(in the rows, 128 means zero)
One turn moves each row of this set onto another row. After a few examples, where does it send each row asked below?
zamo: [120 136 130 165 154  97 120 144 149 145 114 137 151]
nop: [107 156 144  89 125 141 154 117 130 131 151 132 103]
sil: [108 133 118 112 120 107 115 169 155 135 130 148 135]
dak: [119 128 159 121 136 106 130 163 110 154 110 151 109]
bupu: [145 134 117 165 137 140 135  96 125 121 135 141 157]
mir: [139 144 107 134 150 110 116 135 145 110 133 137 168]
fosut: [138 158 140 176 135 104 110 129 112 132 132 119 115]
tupim: [135 121 137 114 105 135 122 145 140 145  85 151 114]
Lifof: [107 137 124 152 169 130 157 102 107 135 143 146 136]
Zom: [111 133 137 113 116 108 108 137 113 130 129 107  84]
paz: [117 134 120 174 120 145 151 144 143 161 137 143 119]
tiz: [131 168  95 129 138 135 123 114 151 109 117 123 151]
gode: [109 123 142 153 137  96 137 127 126 160 129 172 136]
Tisa: [122 110 133 173 124 151 146 114 131 151 113 146 133]
somu: [110 137 136  78 139 136 130 122 101 113 117 131 118]
Riza: [123 107 130 135  97 145 148 113 114 143 115 150  99]
Botom: [132 169 124  88 135 122 155 144 142 113 135 130 111]
Tofa: [123 122 111  84 109 138 151 126 115 113 130 128 122]
Kam: [119 134 143 148 143 118 135  83  94 135 150 125 130]
Velu: [123 164 105 163 161 126 137 102 131 122 136 124 144]
zata: [128 133 117 113  94 146 148 158 141 129 101 129 127]
Tade: [149 143 108 158 100 152 129 146 144 120 120 138 129]
voze: [118 156 114  84 133 129 116 128 138 108 110 129 142]
mur: [133 145 127 137 109 125  96 128 150 141  99 109 102]
zule: [ 86 128 149 102 123 108 136 155 126 155 126 134 126]
voden: [127 139 148 160 130 133 145 149  99 150 131 125  91]
rol: [156 143 127 150 171 127 126 109 149 111 119 143 125]
gibu: [157 160 114 119 155 120 144 140 153 103 117 139 124]
gato: [139 148 109 101 132 115 116 140 124  97 130 104 129]
mivep: [107 147 121 157 131 108 109 141 165 161 131 125 125]
pime: [ 97 119 136  99 133 111 152 108 105 141 147 145 133]
bem: [144 157 122 148 125 115 115 149 132 119 104  93 115]
pilo: [126 131 148 147 168 136 123  86 141 132 138 149 123]
zim: [105 127 158 146 124 131 129 115  99 149 127 106  97]
guve: [107 123 137 113 152 145 157 108  89 127 130 146 118]
Nez: [103 135 154 118 141 148 139  89 132 142 153 147 114]

Riza -> Zom
zata -> bem
Nez -> nop
Where do these go?
gato -> mir
tupim -> mur
Lifof -> guve

One turn moves each row of this set onto another row. After a few examples, where does it send each row asked below?
vezu: [109 111 134 151 106 115 111 123 138 121 126 108 100 135 151 149 140 122
 126 142 114 115  77 128 143 149  82 114 120 115 116  93  87 122]
kar: [ 85 141 124 141 143 106 131 127 143 115 136 153 104 125 126 121 130 146
 140 140 129 119 153 154 129 124  78 133 111 112 136 113 127 125]
gari: [138  88 137 147  82  97 135 121 130 149 129 140 129 150 115 109 143 122
 136 143 153 115 139 127 170 141 122 116 125 121 160 145 139 135]
kun: [162 114 162 152 128 102 136 109 154 144 147 130 131 149 132 140 138 166
 131 130 137 113 127  97 130 119 107 127 108 130 150 127  77 134]
Fipi: [124 135 112 122 161 125  96 123 133 102 123  91 138 128 142 108 151 130
 171 161 109 120 148 150 132 142 124  93 135 122 112 133 124 148]
dusov: [130 125 132 153 131 111 122 123 122 138 132 118  90 141 138  84 121 189
 114 118 128 112 118 139 149 188 143 127 129 124 117 128 129 119]
Sal: [141 112 102 139  92 138 109 151 126 152 107 115 108 146 103 123 113 124
 135 116 164 120 139 100 116 137 142 111 141 106 105  97 123  93]
Fuzu: [144  99 122 109 157 132 142 152 129 122 142 124 132 155 143 113 125 145
 155 122 130  82 148 110 139 162 156  97 121 132 113 150 139  90]
guzos: [180 125 141 121 144 126 122 102 131 134 134 128 111 119 138  96 109 169
 126 130 123 134 105 103 131 137 142 129  90  74  84 137 131 130]
Togud: [161 111 133 102 141 153 114 148 128 131 142 126 134 132 151 105 126 148
 116 142 152  99 168  96 117 160 148 113 138 146 142 119  97 126]
voso: [146 123 137  89 129 144 115 108 112 140 144 108 129 103 140 100 146 186
 114 141 117 125 122 118 127 148 136 101  93 111 127 127 117 162]
vubu: [153 123 126 156 121 123 125 116 118 135 132 125  99 133 135 176 123 122
  81 137 126 116 116  56 138 137 118 121 122 114 105 101 131 124]
Beg: [145 132 136 120 111 148 150 130 133 113 135 141 120 140  76 121 133 130
 144 135 138 121 114  96 129  92 119 112 124 114 132 169 122 131]
mar: [102 124 112 148 128 128 112 124 123 134 124 140 136 129 134 118 129 142
 147 104 132 152 134 140 108 156 103 141 119 139 117 104 150 170]
Romos: [143 134 116 151 157 116 122 134  95 175 124 151 102 125 144 149 143 128
 125 149 118 118 124  96 155 118 123 106 151 110 108 125 149  83]
lokit: [154 129 127 137 130 119 125 125 139 132 133 136  87 124 139 164 131 132
 116 146 127 116 117 111 135 127 167 123 134 120  91 202 121 120]
vugal: [150 117 167 112 123 122 132 154 150 136 131 128 104 100 165 130 131 119
 129 141 100 119 147  91 134 141 132 151 125 123 115  87  85 140]
kalop: [151 124 133 143 116  91 158 116 132 135 158 144 103 131 158 167 145 150
 167 137 131 100 143 119 160 122 123  98 107 112 117 145 100 117]
lazo: [143 151 150  99 116 127 113 121 115 115 112 127 140 113 148 141 146 139
 129 154 128 122  96 119 137 125 143  99  97  72 118 108 111 163]
zisam: [129 120 145 148  99 150 125 149 150 126 105 110  92 146 125 131 147 101
 117 142 133 138 126 124 145 106 127 120 115 106  99 112 150  81]
lasur: [152 111 105 108 134 106 125 125 120 140 137 153 128 134 163 160 144 113
 164 157 152 133 121 142 146 139 152  85 127 143 139 118 148 124]
zinu: [175 115 131 133 106 153 120 152 162 116 116 142 115 106 180 130 121 119
 104 135 135 133 126  90 153 137 153 145 142 121 112 133 109 134]
Mor: [148 138 134 134 128 123 155 115 104 143 148 130 132  95 176 125 152 129
 156 132 118 133 126 156 134 128 142  86 114 117 146 123 149 151]
Naz: [141 138 190 170 115 135 133 118 109 122 118 130 105 122 134 101 120 130
 135 159 129 123 113 132 125 153 125 134 109  95 150 131 135 139]
tuzen: [146 113  91 123 152 126 119 130  97 132 124 123 128 131 120  99 128  87
 145 158 128 118 140 107 110 129 114 135 131 154  95 119 155 119]
vad: [121 128 127 124 152 123 104 129 123 155 133 123 118 131 163 121 153 138
 173 166 110 148 131 120 175 117 110 115 116  81  94 122 126 117]
suso: [125 135 122 134 129 131  84 142 125 142 130  98 117 158 133 151 139  95
 147 137 147  95 107 142 116 153 107 132 142 125 128 151 149 110]
Mugev: [163 136 129 117 107 141 140 141 164 110 137 124 150 103 154 125 116 107
 151 123 112 140 106 115 169 136 131 131 102 113 142 126 104 111]
Kidu: [145 130 109 108 122 126  86 134 171 108 118 106 108 109 132 114 123 132
 142 120 114  95 130 123 126 138 105 103 118 134 138 105 102 174]
firos: [133 141 141 135 151 164 157 153 142 120 157 137  88 143 141  95 106 143
 160 114 131 136 119 108 125 146 137 130 120 136 113 109 102 111]
bunim: [ 94 145 125 134 122  95 128 103 131 123 101 119  94 132 113 121 156 113
 118 144 117 135 138 138 146 133 114 127 114 122 109 148 128  85]
luk: [137 114 116 126 126 131 100 137 150 142 141 110  92 131 136 151 105  92
  95 121 140 106 129  97 102 146 140 115 122 144 139 114 138 168]
bapes: [131 113  78 127 112 136 162 129 147 108 146 124 125 136 123 102 126 129
 124 114 137 160 109 111 161 136 157 118 144 130 101 137 132 132]
tinus: [151  85 138 167 149 112 157 120 123 150 116 153 121 112 174 102 127 120
 129 139 132 125 119 124 118 141 160 108 142 128 141 117 144 140]
tupo: [125 100 117 126 134 116 123 136 123 135 140 117 104 148 144 100 134 149
 116 129 115 126 120  96 132  93  85 127 106 121  76  84 124 147]
lal: [115 144 111 150 154  99 116 128 101 151 141 112 100 134 141 112 120 109
 107 126 126 126 106 146  93 115 118 101 155 126 116 108 115 125]
fov: [130  99 109 143 117 162 106 133 121 128 120 134 115 120  85 128 108 156
 134 139 131 133 110 112  93 157 121 115 115 128  97  94 125 143]
zagut: [149 127 144 105 145 107  98 151 122 154 137 117 135 140 126 126 157 148
  96 138 123  80 148 146 128 152 158 100 139 137 120 122 118 137]
napof: [138 111  91 113 104 133 102 140 136 113 111 118 115 114 128 122 122 125
 145 158 135  93 106 100 153 131  84 151 116  82 106 117 141 126]
Fabu: [110 119 121 127 134 120 133 132 143 132 133 102 134 121 126 138 133 142
 102 139 122 116  99 128 123 126 166 114 135 115 154 189 130 141]
nen: [161 128 131  99 132 113 127 124 137 115 130 137  88 130 147 174 138 179
 166 132 127 119 119  77 131 108 111 125 119 121 106 137 124 122]
zugo: [155 120 105 124 146 102 127 130 135 122 143 109  99  99 155 148 120 136
 104 150 117 141 138 120 119 139 166 143 168 126 104 144 156 131]

lal -> vezu
Kidu -> Fipi
Where do these go?
Mor -> kalop
Naz -> gari
guzos -> tinus
Sal -> fov
zagut -> lazo

